In the rows, 128 means zero.
The rows of Z fall into 4 groups, and each row is roughly a mix of its group's hidden directions.
Z, 99 rows:
[[121 109 120  76 143 125 110 112 177 150]
 [109 108 138 142 164 118 126 151  75 161]
 [132 104 196 110 140 111 132 126 116 100]
 [146 147 130 100 114 171 118 173 113  96]
 [114 129 147 124  88 113 169 149 176 133]
 [123 135 135  96 185 166 132 152 113 144]
 [143 117 127 131 162  95  86 131  93 165]
 [120 127  72 106 114 106 147 144 158 161]
 [147 147 140 106 133  91 115 159 159 174]
 [127 100 187 136 138 152  90 136 116 144]
 [124 164 180 162 140 128  98 139 103 130]
 [138 158 105 107 183 108 128  93 112 126]
 [178 130 132 124 129 156 101 168  95 113]
 [ 83  81 124 169 114 140 111 124 144 117]
 [137 116 124 135  94 198 149 125 130 116]
 [151 117 116  83 109  95 132 133 177 140]
 [122 163  83 113 111 107 145 176 125 139]
 [114 117 148 174  90 145 111 143 132  85]
 [129 111 118 128 112 161 164 143 133  67]
 [160 117 183  90 153 117 140 124 112 111]
 [134 108 129 148 180 108 120  92  98 102]
 [153 170 157 129 130 145 127 106  88  91]
 [114 108 127  80 139 145  92 168 119 153]
 [124 148 143 115 139 124 157 160 136  64]
 [121  94 133 125 123 127 111  66 122  89]
 [179 139 114 116  87 118  91 155 131 125]
 [135 171 158 136 141 136  81 145 108 159]
 [ 77  82 103 160 117 133 125 134 145 134]
 [146 136 127  97 162  86 104 117 157  94]
 [ 96 160 138 142 110 107 174 139 145  91]
 [180 157 128 106 127 153 131  96 112  97]
 [112 107 124  88 171  98 112 105 159 140]
 [112 162 121 149  71 109 142 116 156 147]
 [176 146 149  83 161 120 143 135 115 145]
 [131 120 114 141 123 104  94  95 124 188]
 [ 99  98 169 100 107 117  85 136 114 121]
 [ 99  92 139 179 153 113 136 100 145 137]
 [100  85 147 182 121 127 102 133 143 120]
 [124 119  76  89 125 111 171 135 135 145]
 [179 154 130 154  90 125 100 145 130 108]
 [111 126 108 108 109 122  84 169  85 127]
 [177 145 122 124 128  97  73 135 120 140]
 [116 143  58 148 125 154 137 127 122 150]
 [124 128 134  92 148 131  82 156 116 175]
 [118 141 164  88 169  95 127  98 139 133]
 [132 159 149 117 102 157  87 168 107 116]
 [118 100 119  91 180 133 124 139 129 170]
 [113 116 124 136  67 132 136 178 141 130]
 [121 134 190 111 150 123 118 155 139 163]
 [135 116 129 124 162  97  90 141  95 172]
 [ 87 162 136 142 109  80 154 146 137 139]
 [133 134 131 152  96 137 175 159 170 143]
 [103  87 114 166 145 149 105 143 146 162]
 [145  99  82 130 154 161 123 131 147 167]
 [126 132 168 126 138 139 105 182 118 167]
 [152 142  81 143 166 138 127  91 103 115]
 [148 117 138 165 190 157 138 138 137 126]
 [115  81 124 113 179 143 126  89 126 129]
 [146 101 128 112 164 160 131 104 133  75]
 [ 89  79 128 145 149 103 128 105 144 157]
 [130 150 106 143  92 152 125  91 119  79]
 [102  79  75 131 130 141 144 131 146 145]
 [136  88 166 156 126 156 122  85 140 113]
 [136 191 138 128  84 115 127 111 110 118]
 [108 127 142  87 157 109 127 184 127 144]
 [134  87 125 134 142 178 120 126  90 159]
 [ 84 131 157 143 134  88 128 167 124 156]
 [114 114 138 124 117 177 124 170 122  82]
 [120 147 131 176 140 171 111 115  90 115]
 [115  71 129 142 127 116  83 147 144 151]
 [ 92 124  88 165 126 131 115 151 144 169]
 [128 105 197 139 128 142 135 122 160 143]
 [100 149 112  76 118  81 120 146 120 123]
 [135 173 132 104 138 101 112 109 112 179]
 [166 140 120 159  82 167 126 115 120 108]
 [181 139 133  73 127 121 145 111 133 112]
 [158 134 118 180 110 123 105  94  95 138]
 [ 96 154 134  79 107 158 139 145 103 106]
 [150  72 112 157 165 128 139 131 157 127]
 [128 171 136 104 157 104 148 163 141 163]
 [112  81 124  93 161 163 130 106 144 141]
 [135 105  96  98 128 105 135 147 171 168]
 [ 92 133 131  93 158 164 170 129 113 113]
 [164 134 138 130 136 159  85 179 123 126]
 [157 168 111  89 142 104 142 107 119 164]
 [157  89 122 179 162 128 135 127 155 123]
 [145 140 148 154 152 174 117 107  86 107]
 [144 145 124 187  98 122 121 116  88 142]
 [132 125 126 158 157 102 132  77 119  85]
 [130 120 137 140 124 154  87 178  93 150]
 [159 130  95 172 141 157 156  97 135 119]
 [120 153 123 146 109  73 108 126 128 174]
 [153 140  77 169 117 153 159 137 132 127]
 [ 99 118 117 102 136  85 162 162 131 161]
 [139  94 169 162 123 158 139  95 154 123]
 [125 149 112 127  99  94 107 150 176 160]
 [159 114 119  90 159 114  86 104 155 123]
 [139  99 134 133 179 141  95 156 135 163]
 [104 146 116 172  85 129  92 121 153 116]]

Each list below has one row that fits no group; the rest each fit one group, if only roughly. Name that row.
- J_161: [101 125  85 107 110 122 172 111 105 101]
- J_262: [147 125 128 198 110 108 152 111 134 128]
- J_535: [152 151 120 158  97  78 124  91 130 137]
- J_902: [ 75 147 137 136  99 123 170 151 138 145]
- J_67: [139  97 108 158 117 159 101  97  94 104]
- J_201: [173 157 134 125 132 166 135 164 121  94]
- J_631: [165 106 146 111 167 169 142 113 100 121]
- J_754: [158 145 108 149 177 156 115 120  94 145]
- J_47: [154 143 144 183  90 116 107 120 138 103]
- J_230: [ 99 135 124  98 115 102 137  96 184 132]
- J_211: [109 159 139 104 106 122 149 188 147 133]
- J_999: [ 86 153 100 170 103 141 128 113 109 103]
 -> J_262
- J_622: [166 163 135 110 162 161 113 161 113 137]
- J_644: [ 95  65 116 115 135 151 127 154 138 112]
- J_72: [160 183 142 137 163 126 113 119 111 155]
- J_901: [ 84  69 121 140 126 128 153 118 144 108]
- J_81: [146 123 113 107 191 140 168 120 130 139]
- J_904: [172 152 117 117 155 161 147 110  87 121]
- J_860: [133 166 122  85 141 153 175 127 112 111]
- J_75: [123  97 140 132 176 162 137 103  92 146]
- J_898: [ 66 105 139 128 107 149 148 129 124  94]
- J_758: [ 96 141 143 159 128 126 176 150 100  97]
- J_69: [138 151 132 112 181 111 153  85 148 130]
 -> J_75
- J_837: [113 121 128 139 135 147 161  81 152  81]
- J_78: [159 134  89  91 110 142 154  96 130  99]
- J_338: [109 131 159 102 123  97 162 113 178 129]
- J_601: [156 170 117 129  97 101 123 110 159  94]
- J_350: [148 162 140  88 156 150 111 158 108 156]
- J_531: [132 154 106  88 118  88 149  93 124 156]
- J_605: [100 124 124 143 123 146 178 104 145  81]
- J_759: [172 110 130 125 170 126  91 130  92 111]
- J_91: [113 143 134 110 135 105 120 192 112 162]
- J_357: [104  89 121 122 144 119  82 129  90 158]
- J_864: [118  98 161 143 154 117  98 161 154 162]
 -> J_357
- J_626: [ 87 133 145 135 143  95 149 169 100 155]
- J_930: [117 104 131 170 138 155 148  89  88 118]
- J_842: [152 133 113 132 139  89  78  96 127 158]
- J_603: [170 157 130 118 115 128 118 142 146  69]
- J_296: [179 137  92 109 122 106 165 107 143 120]
- J_662: [159 110 192 130 155 128 100 127 136 124]
- J_558: [ 77 115 142  99 122 125  91 135 114 166]
- J_325: [144 142 174  94 141  84 133 154 132 148]
- J_707: [145 160 122 150  97 129 105 154  94  85]
- J_735: [123  61 114 126  99 120 115 142 153 107]
- J_54: [128 124 105 120 150 125 113  66 106  93]
 -> J_707
- J_243: [128  85 172 149 118 160  93 114 117 122]
- J_591: [156 141 120 125 152 170 145 100  83 108]
- J_126: [116 127 139 127 109 142 127 183  90 169]
- J_182: [129 165 141 133 103 109 132 192 110 134]
- J_223: [155 140 125 128  98 162 120 161 122  74]
- J_630: [ 98 158 149 133 110  96  92 105 113 164]
- J_705: [143 105 116  94 166 110 142 148 143 176]
- J_549: [ 89  85 122 126 109  89 108 111 139 157]
- J_816: [115  99 130 122 172 115  97  82 102 133]
- J_749: [171 147 113 104 124  91 104 122 129 172]
- J_382: [129 140 111 142  92 106 119  80 172 143]
- J_410: [100 148 140  83 113  81 143 146 152 133]
 -> J_816
- J_290: [119 149 185  94 103 104 102 136 118 134]
- J_105: [144 124  83  97 126 153 165  96 112 109]
- J_796: [141 142  91 102 104 139 159  96 117  86]
- J_866: [183 153 101  84 124 131 138 111 142 131]
- J_205: [ 81 135 139  85 157 136 127 126 106 163]
- J_795: [131 138 138 152  78 135  78 157 123 113]
- J_781: [116 159 140  87 174  87 121 125 120 139]
- J_863: [107 117 152 176 132 128  84 145 153 152]
- J_547: [115 128 125  97 104 112 116 132 168 184]
- J_926: [177 149 123 101 110 136 103 142 158  92]
- J_699: [ 89 120 139 117 115  88  99 102 130 171]
- J_598: [101  67 129 164 137 125 144 125 152 111]
 -> J_290
- J_112: [ 98 142  90 135  75 106 128 124 156 115]
- J_855: [ 94 107 125 138 111 145 171 118 133  76]
- J_613: [135 147 161 135 146 107 104 168 135 177]
- J_911: [ 85 134 142 161 121 137 139 120  87  86]
- J_15: [130 121 121  87 128 131  96 151 146 185]
- J_553: [155 161 123 112 137 168 164 141 117  89]
- J_32: [173  94  92 158 147 146 144 107 141 117]
- J_496: [136  81 131 154 158 166  97 128 147 147]
- J_850: [ 77  90 135 162 148 144 141 135  98 125]
- J_391: [181 169 138 151 146 149 103 146 121 129]
- J_896: [155 167  93 127 115 159 127  89 116 102]
 -> J_32
- J_307: [128 106 137 127 145 179 147 159  91 101]
- J_748: [167 122 110  99 167 140 147 142 122 172]
- J_611: [ 98 117 116 104 143  95 117  99 160 172]
- J_710: [109 157 146 156 157 127 116 159  93 166]
- J_186: [ 91 107 128  93 124 166 158 131 166 136]
- J_685: [130 117 154 145 126 152  70 170 120 134]
- J_174: [150 121 117  98 132 147 166  98  95  88]
- J_841: [115 106 109 128 158 132 188 103 142 104]
- J_167: [141 146 143 147 109  97  73 126 126 167]
- J_771: [105 164 123  78 142  85 125 146 116 134]
- J_176: [118  93 142 146  75 137 146 112 160 104]
- J_856: [114  86 189 121 110 139 108 117 139 123]
- J_291: [153 161 129 117  96 135 126 128 101 185]
- J_202: [109 141 118 137  85 138 155  90 174 120]
 -> J_291
- J_817: [ 71 106 129  85 102 131 114 145 117 120]
- J_430: [ 92 163 139  99 161 139 139 121 102 166]
- J_793: [169 101 129 107 150 167  96 150 103 130]
- J_390: [144 119 135  84  94  86 138 123 163 111]
- J_466: [164 135 118 114 143  81  79 119 144 117]
- J_960: [ 93 108 175 163 111 111  99 135 135 110]
- J_249: [ 90 139 127 129  81 132 143 129 143 180]
- J_331: [ 83 148 147 161 108 115 153  87 118 117]
- J_619: [113 170 126 149 103 142 136 105  93  84]
- J_311: [106 172 160 153 115 109 103 103 112 157]
- J_995: [136 187 141 139 165 132 144 106 105 149]
- J_823: [143 107 158 126 124 145  64 129 114 156]
- J_344: [ 90 110  97 145 142 116 135 160 142 176]
- J_24: [157 107 133  89 158 163 110 157 115 103]
 -> J_823
- J_299: [174 160 147 175 134 131  96 139 128 132]
- J_141: [127 140 143 137  96 166 159 180 122 109]
- J_614: [111  76 107 158 112 160 120 107 144 106]
- J_512: [131 175 139 119  72 135 118 136 111  99]
- J_701: [130 124 142 134 124 148 129 187  79 147]
- J_955: [128 145 132  91 143 135  70 148  97 112]
- J_580: [118 119 138 101  99 153  82 176 119 122]
- J_508: [153 118 131 146 151 117  90 138  73 152]
- J_681: [144 176 124 104  86  96 125 105 113 141]
- J_365: [ 95 120 123 120 115  80 124  89 129 169]
 -> J_955
- J_571: [123 145 138 151 155  71 118 147  89 132]
- J_142: [133 132 106 146  98 125 183 116 170 115]
- J_741: [121 178 121  89 110 107 156  99 109 139]
- J_813: [ 88 176 155 137 114 110 128  97 105 143]
- J_124: [138 120 136 160 117 177 143 149  82 108]
- J_114: [125 117  62 121 141 157 160 121 113 140]
- J_660: [101 161 170 157 154 153 105 142 109 142]
- J_250: [ 72 146 130 168 132 125 133 143  90 139]
- J_44: [180 160 124 117 169 132 119 137 123 163]
- J_406: [ 97 139 151 128 161 104 154 172 101 110]
- J_963: [125  71 113 144 135  95 113 115 153 159]
- J_426: [133 154 125 144 128 116 107 130 105 198]
- J_284: [163  97 117 139 127 176 115  82 128 127]
- J_275: [108 120  91 143 146 167 159 118  85 117]
- J_972: [165 109 133 118 161 140  94 154  83 129]
 -> J_426
- J_323: [108 104 166 126  82 134 115 173 139 139]
- J_801: [170 163 112 149 100 105 113 110 139  92]
- J_115: [ 89 157 128  86 105 129 160 113 106 105]
- J_192: [106 107 129  81 153 168 131 167 121 125]
- J_914: [125 119 184 118 154 113 141  87 158 128]
- J_452: [122  91 137  90 168 159 137 162 114 121]
- J_352: [ 97 138 131 162 111 135 180 107 131  92]
- J_752: [175  86 105 135 125 104 100 144 149 146]
- J_285: [ 94 124 125  92  79  92 134 144 143 111]
- J_969: [102 141 146 161  83 115 104 116 137  87]
- J_404: [118 126  98  85 106 121 175 106 126  99]
- J_386: [114 182 135 130 113 102 150  82 114 140]
- J_883: [152 108 123  81 125 177 112 151 151 132]
- J_533: [122 106  86 127  91 124 128  95 119  82]
- J_476: [137 112 119 111 156  96  97 167  84 123]
 -> J_476
- J_961: [121  95 151 167 127 153  90 166 133 116]
- J_356: [121 145 115 111  95  97 109 111 175 163]
- J_839: [175 121 134 160 157 142 135  88 158 118]
- J_301: [142  85 122 142 163 182 121 112 116 127]
- J_4: [ 97 147  93 162 107 151 132 107  96 100]
- J_317: [170 158  93 132 120 169 120  95 118 115]
- J_229: [121  92 110 130 110 113 111 137 191 146]
- J_490: [143  69 123 127 128 161 125  98 144  97]
- J_814: [105 151 134  82 160 126 123 124 107 175]
- J_674: [ 68 151 153 102 106 151 122 137 110 121]
- J_884: [ 90  97 130  96 144 162 162 119 157 123]
- J_260: [157 129 123 113 154 167 151 102  86 103]
- J_372: [112 158 121 131 108  71 120 103 164 140]
 -> J_839
- J_461: [ 99  98 132 120  75 106 135 111 148  95]
- J_80: [ 83  68 120 138 112 123 142 126 138 105]
- J_524: [ 93  84 107 116 132  98 153  93 144 142]
- J_458: [147 163 121 155 106  69 104 126 123 131]
- J_989: [135 105  92 137 153 183 142 106 102 122]
- J_160: [127 189 114 111 123  97 154 138  99 137]
- J_657: [145 142  74 116  89 128 129 114 168 130]
- J_895: [ 92  79 109 107 123 111 137  89 148 119]
- J_163: [ 95  79 124 100 129 161 133 157 134 104]
- J_854: [ 99 125 131  86  87  83 133 139 146 117]
 -> J_895
- J_947: [123 177  94 116  91 118 151 112 114 100]
- J_788: [120 122 176 111 148 112 152  92 170 131]
- J_64: [155 137  93  99 108  85 151  98 135 147]
- J_210: [114  83 165 137  91 148  93 137 120 117]
- J_58: [ 90 123 119 141  99 132 146  91 150 174]
- J_35: [117  81 109 152 166 168 125 132 121 152]
- J_459: [133  73 130 121 121 127 107 129 185 140]
- J_220: [ 97  63 137 122  99 143 118 124 145 114]
- J_104: [102 147 128 143  75 137 149 152 131 171]
- J_278: [155 124 165 157 179 155 128 105 128 144]
 -> J_220
- J_640: [161  91 157 143 112 174 122 101 144 122]
- J_424: [103 173 165 126 123 146  91 143  99 141]
- J_294: [113  99 116 141  64 138 116 148 119 100]
- J_151: [164 136 129 135 167 108 106 121 135 183]
- J_407: [103 141 186 155 135 121 119 134  92 105]
- J_88: [124 118 105  65 161 128 154 127 119 149]
- J_786: [146 169 127 117 187 120 133 128 116 161]
- J_976: [104 143  94 130  72 119 132 116 139  89]
- J_242: [112 140 107 117  86 116 131 191 126 139]
- J_449: [ 84 116  78 152  96 135 143 116 126 109]
- J_932: [ 80 119 145  99 121 138  89 152 110 157]
- J_653: [139 118  60 128 137 167 144 115 124 136]
 -> J_640
- J_118: [ 69 122 143 137 122 133 175 153 125 141]
- J_244: [133 141  80 135 156 157 146 132 101 169]
- J_525: [139 137  73 109 126 155 161 103 103 110]
- J_102: [145 131  61 115 115 154 149 105 130 118]
- J_9: [126 143 116 128  81 120 111 121 154 185]
- J_374: [122 172 142 156 125 137 125  80  88 118]
- J_557: [107 135  82 101  95  92 138 119 131  96]
- J_276: [ 97 130 152  77 125  81 106 124 125 124]
- J_645: [189 146 125 131  99 152  99 137 127 104]
- J_543: [ 70  91 130 122 143 140 165 113 132 116]
- J_203: [ 80  77 130 121 156 132 111 132 130 157]
 -> J_374
- J_671: [150 143 124 148 123 133 147 120 124  55]
- J_159: [114 130 147 114 122 170 161 180 120 106]
- J_587: [162 185 141 156 106 109 112 116 124 144]
- J_756: [142 110 128 109 187  97 101 105 126 110]
- J_893: [130 133 177 143 152 107 103 161 133 168]
- J_409: [118 133 199 130 140  98 119 149 114 125]
- J_942: [ 91 106 117  91 105 146 154 143 120  86]
- J_269: [135 156 182 121 106  88 103 139 146 120]
- J_499: [170 111 114 159  96 141 133 151 141  85]
- J_639: [103 128 154 172 132 126  87 151 148 160]
- J_92: [163 171 134 119 120 110  85 135 117 164]
- J_692: [128  96 177 124 145 114 105 157 158 156]
- J_507: [112 142 190 131 117  82 121 145 138 128]
- J_95: [110 171 122  85 128 116  95 128  97 155]
- J_379: [124 147 107 106 131 129 191  96 126 104]
 -> J_95
- J_582: [154 157 153 128 118 156 138 134  66 122]
- J_572: [108 121 162 126 127 130 148 108  89  73]
- J_573: [112  96 137 103 146 175 148 166 105 141]
- J_333: [ 72 110 138 120 118 162 151 141 122  92]
- J_272: [138 144 151 198 107 116 116 123 137 112]
- J_638: [147 128 120 149  75 130 142 129 137  73]
- J_204: [164 157 116  94 148 159 161 144 114 104]
- J_648: [111 184 162 145 116 119 129 126  91 106]
- J_840: [ 79  91 129 147  92 117 133 120 134  93]
- J_434: [113 122 141 110 125 174 159 179 116 110]
- J_56: [116 129 154 138 185 151 102 136 117 165]
- J_191: [103 120 121 105 144 106 138  83 179 115]
 -> J_582
- J_427: [151 126 119 177 118 172 137 163 134 151]
- J_722: [153 125 112 157 153 145 152  70 139 111]
- J_592: [135 115 123 122 144 110 111 160 166 186]
- J_101: [153 153 106 136 183 143 111 132  94 149]
- J_733: [ 99 120 157 139 177 140  99 134 121 168]
- J_321: [102 167 130 109 107 101 158  81 118 129]
- J_881: [110  88 165 143 166 127 114 154 126 161]
- J_127: [115  89 142 172 142  97 122  86 137 115]
- J_474: [128 127 192 132 157 121 131 137  88 112]
- J_831: [160 163 106 114 124 129 184 105 131 108]
 -> J_127
